In the data rows, the value 128 means zero.
One hidden rule gives every row of this table a label. Here are some rows, each with its label.
[142, 112, 104, 108, 158, 127, 128, 144, 158, 117, 156, 72, 203, 172, 111, 150, 144, 117, 137, 67, 97, 112, 76,
 145, 233, 57, 140, 102, 137, 159, 167, 94] OQ
[102, 125, 171, 113, 104, 114, 125, 116, 124, 56, 127, 155, 118, 111, 77, 124, 145, 125, 136, 148, 110, 108, 168,
 135, 107, 153, 73, 124, 58, 33, 119, 143] Jl
[146, 187, 152, 210, 95, 154, 145, 101, 26, 99, 53, 172, 110, 126, 89, 74, 121, 74, 114, 204, 175, 126, 140,
 129, 167, 169, 124, 108, 171, 147, 83, 128] Yj
[134, 75, 151, 117, 0, 81, 110, 101, 112, 72, 111, 179, 54, 104, 65, 118, 122, 122, 119, 138, 125, 101, 121,
 173, 51, 170, 85, 128, 0, 0, 161, 136] Jl
[129, 155, 133, 126, 67, 137, 141, 112, 30, 73, 112, 183, 110, 129, 89, 119, 128, 127, 130, 177, 187, 116, 115,
 145, 176, 157, 107, 127, 172, 100, 116, 136] OQ
[128, 125, 140, 80, 148, 156, 134, 135, 165, 145, 132, 215, 10, 101, 107, 92, 121, 132, 109, 134, 90, 140, 150,
 126, 140, 148, 126, 147, 134, 132, 155, 172] NI
[136, 109, 180, 200, 82, 135, 140, 97, 87, 24, 67, 255, 38, 98, 77, 62, 112, 101, 116, 131, 97, 140, 160,
 130, 52, 162, 100, 163, 79, 118, 138, 187] Jw
[142, 72, 129, 87, 143, 112, 121, 130, 75, 90, 146, 91, 151, 150, 105, 163, 144, 144, 136, 91, 153, 112, 90,
 151, 189, 127, 54, 118, 79, 74, 157, 116] Jl
[188, 58, 139, 27, 140, 97, 136, 135, 248, 33, 160, 149, 232, 188, 80, 147, 184, 138, 138, 32, 114, 105, 66,
 166, 214, 121, 55, 125, 0, 54, 167, 93] Jl
[141, 185, 117, 112, 166, 114, 130, 121, 79, 178, 74, 76, 157, 187, 117, 168, 109, 88, 174, 183, 199, 116, 95,
 123, 193, 53, 143, 69, 202, 130, 111, 106] OQ
[109, 100, 104, 84, 140, 83, 112, 140, 125, 138, 139, 113, 162, 181, 116, 235, 153, 167, 134, 113, 130, 107, 83,
 137, 88, 80, 122, 86, 102, 46, 137, 69] OQ
[123, 117, 114, 148, 86, 118, 120, 113, 95, 164, 128, 130, 88, 105, 114, 107, 103, 123, 147, 223, 131, 127, 178,
 120, 136, 123, 155, 129, 151, 111, 93, 98] Jw
[146, 140, 167, 143, 10, 96, 120, 126, 161, 107, 84, 129, 82, 117, 77, 139, 124, 135, 153, 147, 110, 109, 156,
 172, 75, 130, 73, 116, 87, 25, 99, 120] Jl
[132, 89, 117, 49, 226, 139, 143, 140, 189, 155, 145, 137, 202, 131, 152, 98, 149, 140, 112, 72, 78, 125, 108,
 126, 111, 94, 103, 114, 120, 124, 172, 120] Yj
[142, 181, 150, 160, 122, 139, 139, 108, 7, 168, 36, 229, 129, 147, 117, 116, 119, 114, 151, 176, 177, 127, 87,
 140, 178, 132, 157, 112, 201, 176, 118, 99] OQ
[104, 87, 150, 136, 116, 112, 125, 133, 106, 178, 111, 134, 131, 112, 151, 168, 117, 122, 141, 159, 165, 118, 135,
 131, 117, 151, 120, 123, 153, 161, 113, 116] Jl
[134, 104, 162, 142, 59, 115, 112, 117, 138, 120, 102, 179, 94, 80, 131, 107, 121, 135, 115, 126, 112, 127, 121,
 129, 101, 183, 118, 125, 47, 95, 127, 137] Jl
[165, 105, 126, 34, 128, 113, 123, 130, 154, 157, 124, 139, 218, 206, 96, 182, 159, 154, 182, 147, 157, 88, 67,
 182, 178, 74, 148, 85, 82, 128, 144, 98] OQ
[81, 101, 105, 134, 105, 127, 111, 120, 136, 174, 178, 112, 25, 78, 177, 140, 99, 144, 96, 163, 117, 143, 236,
 141, 50, 219, 124, 156, 170, 139, 127, 156] TZ
[106, 115, 152, 128, 54, 106, 111, 121, 141, 103, 112, 145, 70, 47, 143, 113, 120, 136, 107, 89, 142, 118, 186,
 122, 41, 167, 84, 169, 100, 87, 164, 152] TZ
[102, 98, 77, 68, 199, 80, 101, 175, 255, 144, 200, 0, 135, 122, 185, 197, 114, 172, 141, 25, 122, 131, 129,
 110, 36, 153, 132, 111, 199, 132, 157, 82] TZ
[64, 94, 134, 197, 30, 90, 123, 125, 162, 153, 107, 203, 0, 16, 210, 91, 94, 150, 78, 81, 78, 157, 249,
 104, 0, 199, 102, 220, 116, 99, 154, 167] Jw
[131, 122, 134, 116, 53, 125, 136, 119, 184, 93, 87, 185, 3, 92, 113, 123, 123, 136, 105, 143, 110, 113, 137,
 126, 97, 143, 90, 149, 54, 93, 168, 146] Jw
[143, 73, 183, 61, 49, 96, 127, 121, 243, 0, 155, 129, 137, 183, 55, 154, 171, 165, 130, 53, 129, 106, 120,
 155, 95, 137, 70, 144, 38, 3, 166, 100] Jl
[105, 187, 165, 214, 98, 161, 137, 108, 54, 160, 104, 161, 43, 63, 154, 21, 109, 85, 100, 189, 133, 163, 133,
 89, 119, 191, 163, 142, 185, 165, 110, 145] NI
[149, 91, 143, 140, 63, 136, 134, 123, 98, 79, 99, 179, 45, 90, 86, 129, 122, 117, 128, 117, 129, 129, 159,
 129, 82, 167, 140, 162, 59, 117, 118, 129] Jw
[134, 92, 142, 125, 115, 90, 119, 135, 178, 87, 169, 107, 122, 154, 112, 195, 166, 114, 140, 110, 157, 91, 129,
 157, 128, 110, 110, 112, 93, 62, 175, 94] Jl
[104, 121, 150, 164, 0, 57, 116, 89, 77, 124, 91, 106, 71, 106, 101, 209, 90, 112, 161, 214, 183, 104, 185,
 135, 121, 160, 87, 126, 187, 69, 100, 120] Jl
[203, 93, 152, 60, 249, 142, 138, 136, 176, 54, 159, 144, 245, 223, 36, 120, 170, 116, 167, 67, 202, 114, 20,
 142, 251, 44, 123, 64, 0, 53, 155, 82] OQ
[118, 192, 101, 126, 218, 148, 124, 133, 112, 172, 150, 53, 183, 206, 135, 138, 111, 116, 143, 179, 178, 115, 61,
 136, 207, 49, 179, 82, 179, 249, 83, 87] Yj
[126, 89, 185, 133, 114, 95, 135, 114, 158, 9, 134, 111, 59, 113, 115, 122, 130, 154, 121, 100, 115, 122, 120,
 149, 82, 148, 88, 150, 0, 33, 136, 166] Jl
[127, 139, 123, 149, 76, 111, 135, 111, 78, 94, 92, 192, 137, 158, 90, 115, 133, 117, 141, 122, 145, 121, 146,
 134, 150, 129, 110, 127, 163, 105, 123, 135] Jl
[151, 170, 158, 107, 10, 121, 138, 120, 41, 77, 42, 202, 88, 94, 76, 135, 128, 112, 119, 172, 142, 124, 145,
 144, 75, 145, 103, 129, 119, 96, 117, 149] Jl
[105, 153, 152, 218, 113, 166, 151, 113, 95, 125, 85, 240, 58, 76, 146, 0, 91, 101, 95, 148, 128, 151, 165,
 98, 158, 159, 148, 173, 139, 173, 116, 210] Jw
[93, 100, 154, 156, 0, 85, 114, 111, 96, 48, 89, 187, 0, 68, 118, 110, 119, 147, 132, 162, 133, 129, 207,
 153, 11, 217, 63, 163, 46, 88, 121, 127] TZ
[178, 101, 164, 78, 138, 151, 142, 123, 156, 58, 100, 210, 242, 154, 86, 85, 174, 126, 128, 112, 141, 108, 64,
 136, 194, 86, 81, 75, 2, 99, 161, 132] Yj
[114, 84, 108, 108, 166, 102, 104, 154, 134, 161, 185, 30, 154, 169, 154, 208, 131, 164, 145, 123, 103, 123, 142,
 122, 52, 110, 140, 134, 176, 135, 128, 82] TZ
[161, 123, 188, 161, 0, 139, 137, 96, 36, 32, 58, 247, 90, 80, 56, 92, 120, 83, 132, 156, 149, 125, 206,
 133, 87, 177, 114, 119, 135, 13, 119, 169] Yj
[145, 194, 111, 162, 241, 174, 152, 122, 112, 161, 104, 119, 198, 174, 148, 91, 135, 94, 118, 193, 183, 119, 67,
 133, 237, 26, 175, 60, 233, 191, 92, 144] Yj
[143, 140, 119, 106, 162, 127, 126, 143, 209, 116, 105, 153, 138, 123, 123, 159, 135, 120, 130, 86, 150, 144, 91,
 138, 178, 126, 121, 115, 47, 66, 165, 101] OQ
[139, 134, 181, 105, 98, 119, 147, 103, 15, 57, 79, 255, 138, 162, 54, 144, 108, 70, 145, 208, 188, 115, 116,
 168, 116, 123, 95, 104, 99, 32, 97, 124] OQ
[120, 139, 156, 193, 106, 178, 171, 117, 69, 130, 90, 244, 85, 127, 77, 32, 123, 78, 75, 152, 126, 156, 111,
 111, 176, 89, 163, 112, 144, 199, 111, 166] NI
[55, 109, 138, 152, 56, 116, 109, 138, 155, 142, 157, 201, 0, 61, 202, 98, 99, 129, 90, 91, 54, 133, 177,
 103, 32, 192, 147, 206, 117, 133, 144, 211] Jw
[143, 140, 151, 107, 197, 133, 137, 123, 160, 125, 152, 139, 127, 122, 87, 80, 115, 114, 103, 113, 143, 150, 104,
 115, 117, 136, 173, 121, 112, 183, 143, 155] NI
[111, 123, 103, 153, 186, 147, 140, 117, 117, 156, 131, 207, 97, 145, 146, 132, 130, 137, 115, 140, 132, 129, 171,
 115, 135, 156, 167, 121, 114, 123, 115, 143] NI
[126, 135, 122, 144, 122, 133, 109, 119, 110, 189, 120, 62, 175, 156, 156, 173, 113, 148, 158, 123, 128, 123, 117,
 134, 177, 96, 128, 79, 202, 129, 93, 106] Yj
[187, 50, 157, 16, 131, 123, 151, 142, 255, 4, 199, 202, 167, 174, 64, 107, 204, 168, 127, 0, 67, 129, 61,
 160, 138, 37, 33, 144, 0, 32, 211, 128] Jl
[126, 111, 112, 61, 165, 118, 110, 149, 244, 128, 179, 9, 255, 120, 176, 196, 156, 149, 146, 101, 117, 123, 90,
 137, 147, 91, 142, 98, 136, 101, 165, 75] OQ
[143, 70, 100, 96, 118, 117, 111, 145, 189, 166, 138, 100, 95, 147, 151, 145, 138, 157, 134, 71, 54, 126, 116,
 140, 89, 138, 94, 117, 99, 17, 152, 87] OQ
[110, 87, 51, 0, 227, 84, 75, 168, 255, 216, 255, 0, 185, 179, 219, 255, 145, 166, 119, 0, 61, 119, 146,
 122, 28, 122, 152, 138, 158, 214, 149, 76] TZ
[112, 112, 78, 86, 210, 131, 116, 163, 239, 184, 203, 27, 190, 111, 178, 115, 123, 172, 116, 93, 109, 148, 112,
 110, 157, 112, 205, 151, 223, 150, 157, 95] Jw
[128, 111, 149, 135, 39, 136, 131, 126, 181, 84, 107, 192, 121, 58, 153, 72, 136, 136, 104, 66, 86, 139, 160,
 113, 75, 184, 119, 142, 35, 90, 159, 172] Jw
[139, 141, 137, 117, 101, 138, 140, 105, 92, 29, 119, 129, 112, 98, 90, 170, 126, 116, 133, 115, 156, 115, 138,
 122, 133, 119, 103, 106, 64, 60, 146, 123] Yj
[100, 101, 49, 39, 255, 116, 95, 152, 245, 239, 234, 0, 206, 135, 163, 170, 160, 150, 143, 58, 96, 143, 85,
 127, 157, 33, 135, 121, 152, 163, 133, 89] Jl
[116, 188, 186, 255, 110, 192, 146, 90, 16, 145, 6, 255, 6, 59, 135, 0, 100, 70, 64, 235, 195, 163, 182,
 71, 220, 115, 164, 159, 222, 250, 78, 220] NI
[122, 136, 131, 86, 153, 181, 124, 146, 193, 143, 164, 221, 118, 157, 158, 92, 129, 125, 119, 104, 43, 159, 130,
 104, 139, 72, 152, 145, 123, 182, 146, 122] NI
[99, 101, 149, 84, 32, 62, 110, 143, 195, 116, 192, 82, 86, 102, 131, 230, 119, 177, 156, 101, 160, 112, 149,
 162, 48, 162, 91, 153, 7, 43, 138, 96] Jl
[119, 119, 100, 159, 151, 115, 110, 119, 93, 161, 175, 74, 146, 116, 161, 196, 116, 143, 140, 143, 131, 115, 142,
 133, 104, 91, 158, 117, 244, 156, 109, 86] OQ
[120, 94, 82, 45, 180, 97, 102, 146, 210, 147, 195, 24, 123, 153, 167, 195, 125, 172, 152, 113, 103, 111, 95,
 117, 139, 124, 172, 113, 91, 149, 143, 69] TZ
[136, 199, 124, 204, 103, 193, 150, 106, 25, 139, 41, 181, 156, 164, 126, 34, 97, 48, 93, 255, 109, 157, 130,
 97, 144, 144, 165, 130, 245, 205, 73, 179] NI
[141, 153, 110, 171, 134, 205, 145, 131, 119, 148, 113, 230, 124, 102, 134, 49, 119, 116, 85, 115, 114, 159, 128,
 102, 103, 142, 139, 150, 171, 215, 109, 162] NI
[106, 113, 114, 182, 75, 146, 136, 107, 107, 122, 138, 174, 63, 126, 164, 112, 104, 128, 142, 167, 129, 134, 115,
 106, 127, 146, 105, 140, 170, 163, 113, 153] NI
[142, 33, 93, 4, 146, 85, 95, 165, 255, 126, 210, 0, 178, 179, 150, 255, 173, 197, 155, 0, 32, 120, 84,
 148, 99, 70, 109, 135, 16, 89, 179, 48] Jl
[136, 200, 173, 201, 198, 174, 151, 119, 57, 164, 81, 242, 143, 122, 113, 65, 112, 110, 95, 189, 96, 144, 129,
 100, 191, 142, 174, 155, 158, 169, 119, 188] NI
[144, 127, 175, 145, 105, 136, 137, 109, 65, 139, 73, 146, 248, 155, 95, 187, 115, 118, 160, 146, 160, 120, 132,
 168, 174, 101, 106, 98, 205, 72, 109, 120] OQ
[149, 185, 121, 170, 220, 177, 135, 136, 106, 178, 108, 147, 241, 202, 139, 49, 111, 90, 132, 157, 140, 138, 77,
 100, 202, 72, 177, 119, 171, 234, 113, 114] NI
[109, 134, 57, 68, 237, 114, 117, 153, 197, 212, 239, 10, 228, 150, 222, 209, 113, 160, 126, 77, 114, 127, 106,
 140, 146, 114, 181, 124, 182, 133, 138, 75] Jl
[100, 126, 140, 185, 0, 112, 128, 107, 87, 100, 80, 141, 21, 59, 144, 117, 88, 98, 117, 187, 146, 131, 195,
 125, 0, 222, 113, 172, 130, 114, 104, 151] TZ
[120, 136, 177, 152, 0, 123, 122, 111, 33, 32, 82, 161, 41, 52, 103, 130, 100, 86, 158, 167, 193, 114, 163,
 125, 121, 152, 97, 114, 94, 95, 98, 159] Yj
[142, 170, 130, 174, 171, 173, 143, 123, 35, 158, 96, 74, 214, 188, 122, 129, 124, 97, 143, 200, 150, 126, 97,
 123, 198, 72, 180, 128, 188, 177, 109, 114] NI
[127, 49, 141, 27, 185, 88, 122, 154, 255, 126, 211, 109, 59, 121, 153, 141, 168, 198, 114, 0, 0, 140, 144,
 126, 61, 176, 124, 166, 6, 120, 194, 126] TZ
[102, 153, 90, 158, 130, 88, 93, 136, 116, 201, 144, 90, 23, 67, 191, 118, 119, 148, 118, 163, 117, 149, 189,
 128, 82, 224, 172, 164, 231, 163, 121, 150] TZ
[121, 132, 139, 174, 117, 151, 128, 119, 94, 83, 83, 151, 71, 119, 138, 115, 124, 127, 117, 135, 147, 134, 131,
 131, 83, 158, 89, 116, 131, 140, 125, 141] Yj
Which label does each new row get?
[81, 87, 115, 122, 50, 85, 112, 139, 206, 207, 204, 99, 123, 72, 157, 164, 128, 181, 118, 72, 62, 139, 181,
 137, 0, 209, 129, 173, 81, 84, 185, 130] ~ TZ
[123, 115, 96, 144, 253, 169, 126, 141, 191, 227, 156, 126, 214, 114, 170, 94, 115, 141, 96, 79, 64, 148, 81,
 90, 159, 98, 205, 127, 177, 230, 114, 144] ~ NI
[145, 102, 142, 87, 175, 136, 142, 118, 244, 76, 124, 243, 82, 150, 77, 66, 160, 123, 121, 63, 111, 130, 116,
 125, 156, 113, 120, 152, 37, 96, 147, 154] ~ Jw
[96, 118, 123, 62, 115, 113, 121, 135, 205, 52, 150, 41, 57, 111, 126, 161, 146, 148, 128, 105, 90, 110, 146,
 162, 115, 197, 116, 151, 87, 103, 147, 133] ~ Jl
[106, 190, 131, 155, 156, 162, 125, 109, 21, 129, 125, 101, 191, 137, 137, 132, 111, 93, 164, 223, 191, 126, 129,
 99, 175, 111, 141, 122, 195, 150, 98, 130] ~ NI
[149, 164, 128, 153, 134, 136, 125, 114, 95, 79, 113, 167, 122, 135, 143, 146, 138, 125, 129, 150, 140, 110, 115,
 124, 171, 143, 104, 92, 177, 98, 121, 136] ~ Yj
[146, 98, 95, 39, 179, 78, 100, 153, 248, 91, 151, 53, 177, 114, 149, 173, 138, 181, 124, 42, 68, 116, 95,
 156, 112, 152, 102, 143, 15, 67, 166, 146] ~ Jl
[110, 104, 181, 140, 34, 74, 123, 126, 91, 91, 121, 175, 0, 48, 103, 77, 118, 144, 109, 156, 104, 112, 188,
 126, 45, 170, 73, 170, 95, 75, 124, 142] ~ TZ
[186, 119, 105, 8, 255, 137, 126, 158, 203, 140, 159, 90, 255, 227, 135, 152, 192, 146, 170, 91, 143, 131, 18,
 127, 255, 30, 143, 93, 40, 173, 154, 89] ~ Yj
[89, 134, 122, 195, 29, 92, 127, 98, 64, 89, 107, 139, 77, 71, 165, 122, 86, 108, 113, 193, 118, 138, 165,
 120, 66, 186, 135, 145, 226, 212, 109, 133] ~ TZ
[127, 114, 147, 141, 38, 124, 148, 120, 75, 122, 97, 130, 100, 74, 105, 145, 122, 121, 147, 161, 171, 109, 141,
 147, 158, 91, 83, 105, 51, 77, 120, 126] ~ OQ
[101, 116, 43, 53, 182, 92, 89, 148, 114, 221, 207, 0, 238, 173, 195, 196, 118, 166, 166, 95, 122, 124, 120,
 114, 132, 91, 157, 115, 205, 136, 127, 45] ~ TZ
[135, 145, 125, 112, 219, 162, 145, 139, 154, 173, 127, 160, 238, 145, 124, 74, 149, 129, 101, 99, 109, 153, 120,
 107, 243, 118, 187, 122, 132, 211, 134, 141] ~ NI
[115, 152, 125, 132, 104, 149, 127, 105, 122, 148, 91, 174, 0, 80, 144, 86, 121, 104, 90, 151, 109, 145, 154,
 112, 101, 109, 166, 170, 148, 158, 133, 162] ~ Jw
[159, 101, 136, 113, 151, 144, 130, 124, 119, 101, 114, 128, 163, 132, 96, 92, 142, 122, 144, 155, 169, 104, 95,
 152, 174, 133, 97, 103, 86, 39, 124, 105] ~ OQ
[128, 165, 144, 183, 122, 148, 147, 123, 67, 67, 75, 196, 154, 87, 97, 91, 122, 81, 133, 242, 148, 122, 144,
 130, 102, 87, 122, 106, 159, 144, 103, 148] ~ Yj
[87, 103, 66, 77, 214, 126, 106, 164, 205, 160, 234, 0, 202, 216, 200, 228, 129, 173, 125, 22, 131, 148, 104,
 120, 141, 127, 182, 103, 209, 187, 121, 115] ~ Yj
[135, 115, 76, 99, 181, 106, 127, 152, 218, 172, 165, 143, 201, 131, 125, 215, 157, 126, 132, 86, 105, 133, 93,
 136, 161, 100, 135, 104, 130, 165, 140, 83] ~ OQ
[126, 108, 98, 113, 119, 122, 99, 129, 146, 147, 183, 0, 153, 173, 143, 230, 120, 133, 142, 159, 130, 113, 125,
 133, 132, 127, 145, 128, 184, 109, 142, 104] ~ Jl
[139, 163, 152, 169, 90, 135, 130, 115, 113, 65, 92, 179, 28, 103, 92, 109, 136, 116, 95, 104, 126, 143, 169,
 113, 113, 153, 104, 165, 41, 170, 128, 165] ~ Jw
[155, 150, 157, 72, 145, 98, 145, 124, 64, 9, 122, 213, 123, 161, 84, 115, 121, 146, 128, 120, 159, 137, 114,
 158, 136, 102, 90, 118, 42, 92, 141, 124] ~ Jl
[164, 138, 121, 103, 37, 116, 132, 130, 52, 75, 162, 143, 141, 121, 123, 147, 138, 133, 157, 112, 169, 101, 153,
 138, 105, 139, 111, 106, 112, 113, 126, 130] ~ OQ
[125, 110, 148, 179, 105, 105, 139, 120, 45, 79, 50, 198, 16, 56, 94, 101, 102, 115, 145, 138, 191, 134, 155,
 135, 95, 162, 96, 120, 150, 73, 96, 161] ~ Jl
[134, 116, 133, 48, 178, 118, 132, 124, 189, 139, 138, 43, 112, 139, 139, 168, 134, 141, 150, 65, 88, 125, 99,
 142, 172, 116, 136, 111, 165, 158, 151, 103] ~ OQ
[80, 116, 126, 156, 99, 115, 115, 136, 194, 165, 127, 98, 59, 97, 160, 111, 131, 153, 108, 109, 106, 139, 192,
 111, 59, 145, 160, 153, 121, 91, 123, 155] ~ Jw
[141, 135, 145, 112, 62, 127, 139, 139, 96, 58, 103, 69, 138, 179, 87, 121, 150, 118, 168, 133, 183, 115, 72,
 150, 191, 83, 112, 98, 75, 71, 135, 100] ~ OQ
[102, 129, 35, 88, 255, 120, 107, 169, 255, 217, 241, 88, 162, 114, 229, 108, 143, 165, 77, 41, 26, 172, 91,
 78, 85, 104, 212, 186, 124, 161, 166, 140] ~ Jw
[131, 145, 104, 150, 168, 118, 129, 141, 151, 144, 127, 165, 169, 126, 113, 140, 134, 119, 122, 84, 118, 145, 102,
 118, 145, 107, 125, 144, 131, 129, 133, 144] ~ Jw
[100, 91, 129, 99, 93, 59, 111, 127, 101, 188, 147, 50, 117, 124, 170, 172, 134, 145, 148, 108, 132, 123, 132,
 142, 24, 176, 116, 185, 105, 110, 134, 123] ~ TZ
[120, 96, 106, 122, 120, 113, 124, 143, 142, 114, 135, 139, 85, 104, 154, 63, 113, 123, 101, 81, 87, 130, 192,
 136, 87, 129, 109, 173, 38, 112, 139, 98] ~ TZ
[127, 119, 74, 70, 165, 102, 104, 165, 198, 136, 247, 68, 143, 113, 127, 223, 154, 169, 141, 66, 75, 115, 107,
 130, 128, 90, 113, 97, 78, 126, 153, 89] ~ OQ
[105, 215, 91, 159, 216, 183, 138, 114, 76, 220, 94, 120, 145, 107, 162, 74, 89, 105, 108, 148, 91, 146, 155,
 91, 183, 102, 198, 118, 200, 255, 112, 150] ~ NI
Which column or columns does the hidden rule look at? Columns are counted from 0, in order:
5 23 27
